In the rows, zero is written as 128.
Each path below is one point turned by a fixed rotation once a step. After each direction that follows a path, write how fast that rotation turns it, in degrees per step (0 if it stays still).
Each turn is a multiple of 5 degrees from 10 to 175, or 0.
Each row of a path follows its step; steps can be skipped.
Path 1:
step 1: [130 134 126 120 133 117 140 129 135 117 130 132 130 120 124 121 125 134
 124 134 119 118 136 137 126 130 122 128 128 125 125 124 132 137 125 130
 127 126 129 129 133 127 127 125 131 122 125 123 123 128 118 126 134 137
 132 130 128 131 126 133 129 130 131 127 139 118 125 129 127 140 124 126
 126 127 131 129]
step 9: [127 134 131 124 123 133 133 138 134 126 137 128 127 126 124 137 129 133
 126 131 136 127 126 124 131 123 115 131 127 133 131 128 124 119 116 139
 128 132 130 133 133 140 135 127 128 117 132 138 126 129 119 127 131 129
 130 129 136 141 133 126 132 131 128 122 132 130 127 132 131 127 130 125
 125 130 128 124]
step 10: [131 136 134 132 140 130 134 130 127 123 136 118 140 124 128 121 127 133
 120 127 137 131 137 128 137 131 129 128 126 125 130 136 136 130 124 124
 134 129 126 127 130 131 128 133 128 123 130 124 125 121 131 125 125 135
 120 126 132 131 122 129 123 125 140 125 132 119 130 122 128 136 121 135
 129 120 130 118]
step 11: [139 116 126 135 138 128 127 136 138 138 138 124 131 130 122 132 129 129
 128 128 118 132 115 138 136 129 126 124 125 125 129 124 130 126 123 125
 128 120 124 118 126 125 122 124 129 130 127 122 126 125 135 129 124 125
 123 126 132 126 126 142 124 131 129 128 130 132 129 129 138 123 132 127
 129 127 128 129]
step 13: [129 131 129 129 124 117 116 126 136 130 127 133 130 134 129 130 135 126
 137 127 116 129 144 127 122 135 132 136 133 125 126 132 127 125 133 124
 123 131 127 135 132 125 127 122 133 129 128 121 125 131 124 126 128 126
 126 132 118 123 111 126 127 129 137 125 125 122 131 135 122 127 131 129
 126 131 122 127]
step 14: [132 131 127 127 122 128 130 132 125 120 128 135 121 132 124 119 134 131
 133 130 129 135 115 123 128 125 127 129 127 126 132 123 121 123 140 128
 126 122 126 127 144 115 130 129 128 138 126 129 132 129 121 130 131 128
 126 120 121 132 127 124 135 125 126 131 131 132 129 134 130 131 120 124
 133 139 123 127]
step 16: [118 128 132 124 135 129 121 128 128 123 138 123 125 129 128 135 135 118
 125 128 130 124 131 129 129 130 144 123 131 120 131 124 129 132 132 135
 137 130 125 127 126 123 138 135 127 128 132 134 129 122 124 134 129 131
 122 139 133 123 138 133 133 138 131 136 120 126 137 129 131 126 128 124
 130 126 130 126]
step 17: [129 127 116 132 125 127 129 136 131 134 125 125 130 131 132 124 118 132
 129 125 143 121 126 124 134 130 130 131 129 124 127 127 128 132 118 127
 124 126 128 133 128 132 129 133 126 130 128 123 121 131 116 118 128 127
 125 123 142 119 140 132 126 136 121 140 127 132 125 127 126 131 128 119
 128 128 127 130]
step 20: [146 131 130 131 126 137 125 126 133 122 128 131 131 122 129 129 119 127
 123 129 125 130 126 144 129 138 124 132 125 137 128 126 127 133 130 133
 125 117 130 122 129 129 125 122 132 125 117 131 134 136 132 120 132 126
 122 127 123 133 126 130 130 134 124 119 129 130 124 127 131 124 129 120
 124 135 133 129]
Speeds:
[126 128 128 128 129 129 128 129 127 125 129 129 126 129 127 128 129 127
 124 126 129 129 128 131 128 127 127 128 131 128 129 128 129 128 127 127
 126 129 129 128 128 128 129 129 128 128 129 128 131 127 128 126 127 128
 131 128 127 129 128 128 130 131 128 129 129 129 127 131 127 129 128 128
 126 128 127 126] -> 55
Path 2:
step 1: [125 121 124 137 127 135 130 130 130 136 129 128 129 125 134 121 128 124
 135 126 134 133 127 130 131 136 118 131 126 121 122 122 130 129 123 127
 121 125 132 121 124 124 112 129 124 132 129 122 125 129 133 123 124 126
 129 122 133 125 133 126 128 137 128 129 115 124 126 121 126 141 123 136
 133 139 124 125]
step 4: [130 127 124 132 133 131 121 134 125 131 123 129 126 128 124 119 134 125
 127 126 138 142 125 124 133 138 118 121 131 124 121 126 128 126 126 124
 123 128 130 123 125 121 125 124 117 119 132 125 123 130 132 130 137 134
 135 122 136 131 128 127 125 128 134 124 121 133 132 123 124 123 120 126
 127 136 133 139]
step 5: [130 135 129 130 133 138 135 138 123 131 128 119 127 126 123 120 127 125
 132 131 127 135 123 129 125 125 122 128 129 129 122 135 128 126 133 125
 137 127 134 123 134 130 126 141 123 118 124 132 123 128 129 136 138 133
 126 125 126 129 137 126 132 132 134 124 134 125 130 130 124 130 124 127
 121 142 126 142]
step 10: [126 128 126 133 123 125 132 126 133 140 121 130 124 120 126 114 119 133
 120 130 127 137 121 133 130 127 126 129 123 123 122 130 125 128 129 128
 120 132 129 121 129 130 123 121 129 126 135 118 123 129 131 124 127 134
 124 119 134 122 125 128 123 140 135 128 118 135 132 124 118 136 129 129
 121 127 123 127]
step 12: [134 127 127 125 123 126 129 137 129 130 123 135 121 119 122 120 129 128
 133 128 130 130 130 121 118 138 122 124 129 123 126 121 128 126 127 134
 128 130 131 130 129 128 119 132 127 124 127 116 128 128 124 136 126 123
 125 129 116 122 132 130 124 120 128 120 118 137 139 125 129 131 118 137
 120 131 131 125]
step 15: [126 140 128 135 127 133 134 135 130 130 121 131 123 122 114 121 125 125
 128 130 137 127 130 121 124 129 118 129 129 136 133 128 124 137 128 129
 133 126 134 121 124 123 124 130 125 117 130 134 123 129 121 133 130 125
 119 126 119 119 129 123 127 124 129 120 125 121 127 131 129 124 126 132
 117 132 137 136]
step 16: [134 127 120 130 124 135 135 121 129 140 122 128 126 130 116 120 120 127
 120 129 128 133 131 136 133 123 126 129 122 127 128 127 143 137 131 126
 117 131 131 121 125 128 129 127 122 125 129 136 125 127 124 134 135 134
 126 130 122 128 132 128 137 122 129 127 127 129 127 126 119 131 122 131
 118 123 130 133]
step 19: [128 124 115 128 128 131 137 117 128 144 131 129 123 127 113 117 128 122
 131 136 120 131 124 130 135 127 126 122 124 129 133 124 125 126 124 124
 117 127 127 134 128 134 127 131 127 130 133 129 126 132 137 125 119 130
 128 124 129 124 124 124 128 131 128 122 122 126 130 129 126 132 129 131
 118 126 120 129]
step 21: [128 135 129 132 128 129 127 131 133 129 120 132 130 119 121 119 132 131
 133 123 128 129 117 128 129 130 124 128 126 124 127 129 120 121 130 135
 124 129 130 121 127 124 128 137 141 127 125 120 117 130 131 123 128 130
 131 126 123 120 132 122 137 120 128 119 115 121 132 128 133 131 118 136
 125 129 126 129]
Speeds:
[130 127 126 128 128 126 126 125 130 128 128 128 129 129 128 129 129 127
 128 128 128 128 129 128 129 130 128 128 128 126 128 128 129 129 128 126
 127 128 130 125 130 130 127 126 128 126 130 128 127 128 129 129 128 129
 128 128 131 128 130 127 129 130 129 129 129 130 126 126 129 129 129 129
 130 129 127 128] -> 115
[130 128 129 127 128 127 128 129 129 129 127 127 127 128 127 127 128 129
 128 131 127 128 128 127 128 130 131 128 131 128 127 130 130 128 130 126
 128 130 129 130 128 127 128 127 127 129 129 127 128 129 129 128 130 130
 131 128 127 129 126 130 128 129 128 126 129 128 129 130 126 128 130 130
 128 130 128 128] -> 55
[127 128 130 128 126 126 128 128 129 128 129 129 128 129 128 128 130 124
 128 130 127 127 128 127 128 127 126 128 128 128 129 128 128 128 126 130
 129 127 129 127 130 128 129 130 128 128 126 128 129 127 129 130 130 127
 128 127 127 125 126 129 129 127 127 128 128 129 127 127 128 128 128 131
 128 131 126 131] -> 110
Path 3:
step 1: [121 136 122 130 127 138 136 132 130 129 122 127 135 130 127 129 127 132
 125 125 125 132 136 136 141 132 127 126 130 131 138 134 128 131 121 125
 132 121 132 134 130 121 139 128 127 127 127 123 122 122 125 122 117 124
 129 128 133 115 133 120 126 122 123 135 122 118 124 129 134 137 124 133
 133 126 128 124]
step 3: [128 129 134 125 120 126 132 128 131 129 132 134 141 129 132 126 122 124
 132 122 126 127 137 132 115 127 129 131 129 129 124 134 121 133 119 124
 124 126 124 133 128 116 136 131 121 129 128 129 118 140 132 117 125 122
 129 131 140 123 132 120 128 134 129 128 124 125 130 133 131 137 129 122
 135 125 128 124]
step 6: [128 130 129 132 132 131 126 125 133 118 126 130 127 129 133 136 118 131
 135 130 123 130 138 131 125 137 120 127 124 128 131 129 115 136 119 128
 126 122 128 132 132 124 127 129 127 136 138 131 128 130 133 110 125 124
 125 135 139 128 134 130 140 134 122 127 122 131 126 132 133 131 128 127
 127 124 123 126]
step 7: [134 127 136 131 123 132 138 126 127 122 128 125 128 132 135 130 119 135
 133 129 118 122 119 135 126 133 122 126 132 135 129 125 131 135 131 130
 120 118 120 140 131 126 133 128 130 133 125 138 129 129 136 120 134 118
 129 116 122 128 128 130 123 126 127 128 119 125 129 122 119 129 127 132
 135 128 131 123]
step 11: [133 124 125 124 119 129 120 129 137 116 129 133 135 122 127 124 129 132
 128 128 122 129 133 139 130 127 123 125 127 142 124 130 131 133 125 127
 138 131 130 139 126 124 137 132 130 128 127 122 125 129 125 112 124 135
 133 122 129 124 121 131 128 135 123 137 125 132 137 122 131 137 121 128
 130 128 123 118]
step 14: [128 122 125 131 127 134 120 116 126 117 129 128 129 134 122 124 130 134
 131 133 127 139 132 136 138 131 120 130 131 127 133 130 131 129 125 127
 125 123 131 140 128 124 134 140 135 124 127 125 128 121 127 119 123 125
 132 126 127 125 124 118 125 137 120 126 116 126 126 134 128 135 125 131
 135 130 122 123]
step 18: [137 132 130 126 123 139 128 123 132 121 131 128 119 129 138 123 130 123
 120 124 123 126 134 129 129 131 121 125 132 129 123 131 124 133 122 136
 140 133 127 139 134 129 126 133 128 123 135 137 134 138 131 123 126 133
 126 127 133 123 135 117 128 121 125 128 127 130 123 131 123 130 116 134
 131 134 122 134]
step 19: [130 130 125 131 127 126 127 122 137 119 134 130 129 137 133 119 121 133
 130 122 128 130 130 120 118 128 121 135 128 135 132 120 133 127 123 132
 132 126 125 138 131 131 126 135 125 129 133 129 135 130 129 108 124 118
 126 129 132 128 133 134 129 135 136 124 125 123 135 132 130 132 125 123
 132 121 127 124]
step 20: [135 127 124 129 126 146 133 122 132 127 129 128 125 134 128 127 126 126
 123 115 120 126 125 128 124 138 134 124 124 127 125 126 128 128 133 126
 125 130 124 135 139 129 129 126 124 128 130 129 124 137 125 125 127 122
 122 116 125 128 126 126 126 118 126 126 109 120 135 130 124 127 130 130
 136 129 125 121]
Speeds:
[131 129 129 126 128 126 128 128 128 128 127 130 128 128 129 127 127 131
 129 127 129 127 127 130 125 127 126 129 130 130 129 128 126 126 131 127
 128 128 126 129 129 126 127 129 130 129 128 127 128 129 127 127 129 130
 129 127 129 127 128 129 126 128 129 126 128 129 129 130 128 128 128 126
 127 131 128 126] -> 90
[127 130 127 128 130 129 127 128 125 128 126 130 130 130 130 129 127 128
 130 128 128 127 128 128 127 130 128 129 128 127 128 128 128 127 128 125
 129 129 130 127 128 129 127 127 128 125 129 128 130 126 127 126 126 127
 129 130 128 128 128 129 128 125 128 129 129 129 130 128 129 129 130 127
 126 125 128 127] -> 160
[127 129 126 129 128 127 127 126 128 128 129 125 128 126 129 129 128 129
 128 128 130 127 129 128 125 129 127 129 126 129 129 129 130 128 127 131
 127 129 127 128 129 129 128 127 128 128 128 129 129 130 128 129 128 130
 127 130 130 127 129 128 130 129 129 128 131 127 130 130 130 128 127 127
 127 129 129 128] -> 110
[126 127 127 127 129 128 131 130 128 128 127 129 128 128 126 129 127 127
 128 126 128 127 129 127 126 125 129 129 130 129 128 127 129 128 127 128
 126 132 126 129 128 129 128 126 129 127 129 128 128 127 127 130 129 129
 129 128 129 126 127 131 128 128 127 127 124 127 130 128 128 129 126 131
 127 127 127 128] -> 90
[128 130 128 129 127 128 130 127 127 131 128 126 127 130 126 127 129 127
 128 127 128 129 131 128 126 125 128 132 128 127 129 128 127 129 128 127
 128 128 129 129 126 126 126 129 128 128 127 130 128 128 127 127 125 129
 127 128 128 128 127 127 128 127 128 128 129 128 127 130 128 129 126 129
 129 128 129 127] -> 25
[128 127 128 128 129 127 127 128 130 129 127 126 128 128 127 126 129 128
 130 130 129 128 127 130 130 127 128 129 130 128 130 129 128 127 126 128
 128 126 127 130 130 129 127 130 126 128 127 129 130 128 127 126 129 127
 130 128 128 128 127 130 130 127 128 127 129 126 128 127 130 125 128 128
 127 127 127 126] -> 145
Path 4:
step 2: [125 134 119 127 124 129 125 129 127 125 137 125 124 122 131 127 131 129
 133 117 129 135 129 119 121 131 128 133 130 132 127 132 122 127 140 123
 127 128 128 130 123 121 128 118 133 129 123 123 125 133 133 128 140 129
 121 125 125 129 134 135 129 136 143 133 134 125 131 128 126 127 132 123
 126 120 121 135]
step 4: [120 130 127 131 131 130 139 124 134 128 129 125 126 135 131 120 133 129
 124 124 127 123 128 127 126 130 120 123 127 126 124 122 128 129 130 121
 132 125 132 132 128 126 131 118 124 125 138 128 127 126 133 134 120 131
 114 129 128 127 134 125 131 136 137 123 131 128 130 129 123 117 140 134
 115 125 123 126]
step 10: [123 131 135 134 132 128 123 121 128 130 119 128 124 125 127 126 130 126
 126 136 125 129 131 138 134 128 126 134 123 122 128 123 128 132 126 135
 123 125 134 137 125 113 124 128 122 132 125 135 131 127 128 130 126 136
 130 134 122 132 130 128 137 128 126 130 138 128 126 133 142 123 121 141
 127 123 125 124]
step 11: [129 134 126 139 129 124 122 129 123 124 126 132 127 128 120 134 126 127
 136 118 123 126 123 127 117 128 115 139 122 129 123 132 124 131 130 131
 125 133 128 136 129 133 123 131 134 131 134 134 129 122 129 127 140 130
 126 130 122 133 130 133 133 134 122 135 137 118 128 131 137 124 126 127
 131 132 123 129]
step 13: [124 132 132 141 139 129 135 126 125 129 117 126 126 123 121 130 131 135
 124 125 122 127 132 135 125 129 120 124 118 121 130 127 134 131 130 128
 135 136 131 133 128 135 135 124 126 133 128 129 136 122 130 128 128 134
 129 129 124 116 122 123 136 129 123 127 130 131 125 124 131 136 131 137
 121 131 126 127]
step 15: [126 133 128 126 128 128 126 126 126 134 128 132 127 131 127 125 125 126
 137 131 132 133 141 138 114 119 127 121 129 125 127 132 134 127 130 122
 129 135 124 121 117 133 128 137 128 131 124 132 132 120 122 124 127 134
 129 123 127 122 126 135 123 121 126 133 127 125 125 131 128 139 134 137
 136 130 122 137]
step 16: [117 127 129 126 139 131 122 127 121 134 125 124 131 124 130 125 137 128
 129 131 121 131 140 130 127 136 137 121 119 132 125 127 128 117 130 122
 133 124 132 126 125 138 134 126 130 137 131 140 134 136 127 126 129 130
 130 134 119 125 131 130 128 127 131 133 126 129 130 126 130 132 127 132
 125 138 130 132]
step 19: [121 124 129 125 129 124 127 124 121 127 122 125 125 120 132 127 130 134
 123 129 129 132 140 128 121 129 131 124 124 130 129 139 135 123 131 117
 118 127 137 128 130 113 133 128 125 133 125 131 129 132 131 128 126 136
 126 135 119 131 126 130 126 125 129 121 124 129 131 126 121 116 129 133
 125 125 120 121]
step 20: [136 124 127 125 125 122 125 135 126 126 126 118 124 134 122 131 134 135
 123 123 125 137 127 124 117 128 127 121 121 139 119 125 127 132 138 123
 125 129 124 134 129 132 126 129 129 121 129 128 134 128 125 132 128 129
 125 135 126 134 124 131 118 133 135 128 127 120 134 136 129 115 131 127
 128 132 123 127]
Speeds:
[128 128 130 131 127 128 127 129 126 129 129 129 126 129 129 130 127 127
 127 129 126 126 127 129 129 128 127 129 129 128 130 129 127 129 127 130
 130 129 127 129 126 128 128 130 126 129 129 131 127 127 127 127 128 129
 129 126 128 126 128 128 128 130 127 127 131 130 129 128 128 128 126 128
 129 129 128 128] -> 20
[131 129 126 128 127 127 127 129 129 128 129 129 127 126 126 128 129 128
 129 128 127 127 128 125 127 128 129 126 131 127 128 127 126 127 128 126
 127 128 126 128 129 128 126 127 128 128 128 128 128 125 128 125 128 129
 128 128 130 127 128 129 127 128 127 127 128 127 131 129 130 130 127 127
 129 128 127 127] -> 120
[128 128 129 129 128 127 128 127 130 129 128 127 127 131 129 127 129 127
 129 128 128 130 127 129 129 129 127 128 129 128 129 130 128 129 127 127
 127 127 128 128 128 128 128 128 130 128 126 125 127 128 126 126 131 126
 128 125 127 127 129 128 127 129 127 128 131 126 128 128 126 129 129 127
 131 129 127 129] -> 115
Path 5:
step 4: [128 130 126 138 124 128 142 123 126 124 125 130 145 126 129 134 130 133
 123 130 119 126 133 118 124 134 118 126 121 122 137 131 130 129 125 124
 136 121 119 126 125 127 130 129 128 137 128 134 133 126 125 127 127 135
 131 135 132 124 126 139 126 122 117 125 123 124 130 135 130 126 127 125
 138 130 129 118]
step 6: [128 124 128 122 118 130 126 122 136 138 120 120 124 128 129 128 123 127
 118 122 121 128 131 117 134 121 119 126 139 131 140 123 135 130 126 130
 122 142 133 125 123 127 123 124 117 130 126 127 122 123 134 128 125 133
 128 126 123 130 137 126 123 129 131 132 126 134 121 119 131 133 125 125
 133 129 139 134]
step 7: [120 130 128 130 129 121 132 142 129 126 135 131 126 127 122 118 123 132
 131 123 128 133 131 124 131 128 129 131 138 124 142 135 134 127 123 124
 125 129 123 127 127 122 131 130 119 120 125 126 126 124 129 134 130 121
 120 114 131 129 127 122 128 116 121 131 125 127 133 130 125 136 128 122
 132 138 125 113]
step 11: [123 131 129 126 128 125 122 130 129 123 123 133 131 132 124 121 125 132
 115 136 126 142 126 122 127 132 118 131 125 121 137 135 129 124 133 124
 129 128 127 132 117 135 120 126 116 122 133 129 131 126 133 124 128 128
 125 135 127 125 137 132 136 132 138 135 125 121 122 124 133 131 121 138
 123 118 134 125]
step 14: [129 133 121 132 116 122 128 126 134 126 124 136 133 126 132 123 123 127
 126 131 130 132 128 119 137 128 126 130 137 129 138 123 126 134 129 128
 134 135 118 130 123 126 124 127 126 144 124 121 119 121 131 116 136 129
 132 126 133 128 130 132 119 125 129 124 124 134 134 118 122 133 122 125
 125 131 124 141]
step 16: [125 132 123 133 122 130 131 131 130 131 139 128 136 123 128 141 132 126
 120 126 128 136 132 132 122 128 119 134 123 117 136 133 136 116 127 130
 124 134 123 135 129 118 135 126 121 120 127 124 131 129 138 128 108 129
 122 134 124 127 129 133 128 131 125 126 128 133 127 125 131 138 126 128
 129 128 129 122]
step 18: [118 122 129 133 126 125 120 128 124 127 122 122 128 127 130 124 127 135
 133 122 125 134 127 123 127 132 121 128 126 129 126 135 118 133 130 129
 131 135 140 122 127 130 125 117 127 124 128 140 122 117 130 137 134 134
 122 131 123 134 121 125 114 130 126 130 126 125 125 132 125 135 115 128
 130 141 136 129]
step 22: [134 127 122 128 114 127 126 127 137 118 130 130 125 122 128 135 123 125
 120 122 118 139 136 129 131 133 128 121 129 136 130 129 127 133 126 125
 121 133 125 138 131 130 127 122 125 131 132 118 127 113 136 119 129 129
 129 122 139 127 130 138 129 127 119 130 122 117 129 125 124 128 128 126
 135 134 132 124]
step 23: [113 122 122 125 121 129 129 140 128 130 126 132 138 131 115 122 132 130
 125 137 120 136 129 125 123 122 117 129 133 121 134 132 134 142 126 137
 131 124 135 124 122 124 119 121 133 125 129 128 121 127 126 122 129 129
 130 126 131 129 125 128 123 122 128 119 131 122 130 121 135 131 125 132
 129 133 129 122]
Speeds:
[129 128 128 129 127 129 129 128 128 127 129 127 128 128 130 128 128 126
 127 126 127 127 127 128 127 131 127 128 129 128 129 128 131 126 126 129
 127 129 128 128 126 130 128 129 127 128 129 130 130 129 127 126 126 126
 129 128 128 128 128 128 129 127 128 130 130 129 127 127 125 127 127 129
 126 127 129 130] -> 70
[129 128 130 128 128 128 131 125 129 127 129 128 128 128 127 129 129 128
 130 127 130 128 128 127 128 128 129 126 127 129 125 132 128 129 128 130
 129 129 128 129 128 127 129 126 127 130 130 128 129 129 128 127 128 129
 129 127 128 127 126 130 127 128 127 127 128 128 127 130 127 129 127 128
 129 127 128 129] -> 85
[128 126 130 126 128 129 128 128 127 127 130 127 128 128 126 129 128 126
 127 129 130 128 128 129 128 128 129 129 129 125 128 128 127 128 130 129
 129 126 130 127 129 129 128 129 128 126 127 129 126 125 128 127 126 128
 129 129 127 126 128 127 128 130 127 128 128 130 127 128 129 130 126 128
 126 128 130 130] -> 140
[131 126 128 125 128 129 126 128 130 126 128 127 127 128 128 130 127 127
 127 127 127 127 130 128 128 127 127 126 127 129 126 127 128 126 128 127
 128 128 126 127 129 129 128 127 126 128 127 129 126 128 128 131 129 126
 132 126 130 127 129 127 129 128 128 128 129 128 128 128 129 127 128 130
 128 129 127 128] -> 155
[130 126 129 125 129 127 130 129 129 129 127 130 128 128 129 128 129 126
 126 128 127 128 128 129 127 128 127 127 130 128 129 127 129 130 129 128
 127 126 127 129 127 128 130 127 131 131 126 128 128 128 128 125 129 128
 126 128 128 128 129 130 127 126 126 130 129 126 127 128 130 130 129 128
 128 128 129 128] -> 40
